Rows swapped in pairs by one turn or mirror: which row each one swaps with
sare: [ -6  -6  10   0  11   7   3  -6 -15 -10   4  -3 -11  -9 -12  -1  -7  -7]
bos: [ -1 -13  -4  10  -4   0  -2   1  -3  -4   0  -8  -8 -10  -9   6  -5   7]
gul: [  2 -18  11  13  -4   8   1   1  -7  -9   0   1  -7  -7 -10   1   8   7]
seli: [  0 -12  -1   8   1  -3  -5   1   7  -7   2 -10  -5  -2  -6   0  -1   7]
rofe: [  4  -8   6  -5   5   8  -2 -14  -1  -3   5  19   3 -10 -13   3   0 -12]
Rasid: [  6 -13   3   7   9   5  -9  -1   1 -17  10   6  -6   8  -6   7   0  -4]
kibut: [  7 -10   1   3  -7   3   1   0   0   4   2   9  16  -9  -8  -3  -5   7]
Bagiv: [  3 -11   7  11   5   2  -3   0   5 -21   9   8  -4   5  -1   5   4  -3]
vibog: [ -3  -2  12   2   9   6   2  -2 -20  -8  11  10   5  -5  -5   1 -14   0]
remin: [ -4 -14  -3  11   0  -1  -3   1   4  -7   2  -8  -5  -3  -7   0  -1   7]
bur: [ -1 -13   4  13   4  -3   0   1   7 -14   5  11   3  -3   6   3   2  -3]
nepu: [  0   0  12  -4  12   1   1  -1  -8  -6  12   8  13  -1  -4  -4 -12  -4]
fogi: [ -2 -10  13  13  -1   6   5   7 -14 -12   7   4  -2  -6  -6  -1  -3   9]
kodi: [ 2  0 12 -5 14  3 -1 -6  3 -7 10  9  8  2 -4 -7 -8 -6]
gogog: [  3 -13   5  -3   3   8 -12  -7 -10   1   8   5  -3  -6 -16   7 -14   6]
Fanin: [ -1 -13  11  14  -4   7   3   7 -14 -10   4   1  -3  -8  -7   0   2   9]
faku: [ -1  -5  10  -7   7   8   3  -9  -9  -9   1  -4  -6  -3 -16  -7   2  -7]
kif: [ -1  -4  10  -3  16  -1  -3  -5   6 -10  10   7   7   3  -3  -6  -7  -7]
tili: [ -4  -5  14   4   6   5   3   2 -23  -9   8   9   3  -4  -4  -1 -12   4]
bod: [ 8 -9  0  2 -6  3  3  2  3  3  4 11 14 -7 -8 -2 -2  8]
buni: [  0 -12   9  -2   7   8 -14  -8 -10  -2   9   1  -6  -2 -15   7 -13   2]
Dufu: [ 11 -13   5  -4   3  10  -2 -14  -1  -8   4  14   0  -7 -15   1   6 -12]
kemav: [ -7  -7  12  -1  14   7   1  -5 -11  -9   6  -5 -10 -10 -12  -3  -5  -3]
sazof: [  7 -10   4  -5   4   8  -1 -13  -1  -3   3  17   0  -9 -12   1   4 -14]
Susu: [ -3  -5  10  -5  11   8   2  -8 -14  -8   4  -3 -10  -6 -16  -4  -4  -4]
numol: [  3 -11   1   7  -2   6  -9   0  -8   6   7   6   4 -12 -13   4 -11  11]
Lirel: [  1 -13   8  -2  10   8 -12  -5  -9 -10  12   3 -10   2 -13   9  -7  -1]
veraz: [ -1  -2  13  -4  13   3   2  -3  -4  -7  12  13  13   0  -4  -5 -12  -2]
refe: [ 1 -1 10 -5 15 -1 -3 -5  4 -8  9  8  9  3 -4 -4 -8 -4]
zim: [ 9 -9  2  0 -8  2  4 -1  5 -1 -3 10 12 -3 -8 -6  4  4]
Kope: [  8 -17  10  -3   0  11  -4 -13   3  -7   3  11  -5  -7 -13   2   7  -6]
runo: [  1  -6  -2  -1   7   6   0  -9  -6   2   5  14   0 -12 -11   7  -6 -14]
kur: [10 -8  0  1 -9  1  5 -2  5 -1 -2  8 10 -3 -4 -5  2  4]
lek: [ -3 -13  -4  12  -2   1  -1   2   1  -5   0  -8  -7  -5  -7   3  -4   9]
tiv: [ 9 -9  0 -1 -8  2  6 -1  3 -1 -2  7  9 -4 -9 -6  6  1]
tuz: [  8 -21  13   3   0  10  -1  -9  -2 -11   1   8  -6  -7 -10  -3  11  -3]
gem: [ -2  -6   8  -7  10   6   3  -8 -11  -8   5  -3 -10  -5 -16  -5   1  -6]
Fazak: [ -1 -12  -7   8  -6   2  -1   1  -4  -4  -2  -8  -6  -6 -10   7  -2   6]
Nimop: [  1 -10   2  13   1  -4   2   2   4 -13   6  14   3  -5   4   5   1  -1]
nuve: [ -5 -12   3  13   3  -4   7   1  -1  -8   4  11   2 -13   6   3  -3  -4]
gos: [  2 -13   0  10  -6   5  -4  -1  -7   6   5   8   7 -13 -10   4  -9  11]
lom: [ -3   0  15   0  11   3   2   0 -13  -4  10  11  11  -3  -5  -4 -12  -1]
rof: [  5 -10   1   4  -7   0  -1   0  -3   7   4  10  12  -8  -9   1  -7   9]
zotu: [  3 -15   4  13   5  -3  -2  -1   8 -18   8  10   1   0   2   3   2  -3]

gul pairs with Lirel
zotu pairs with Dufu
nuve pairs with runo
gem pairs with remin
Kope pairs with Bagiv
faku pairs with seli

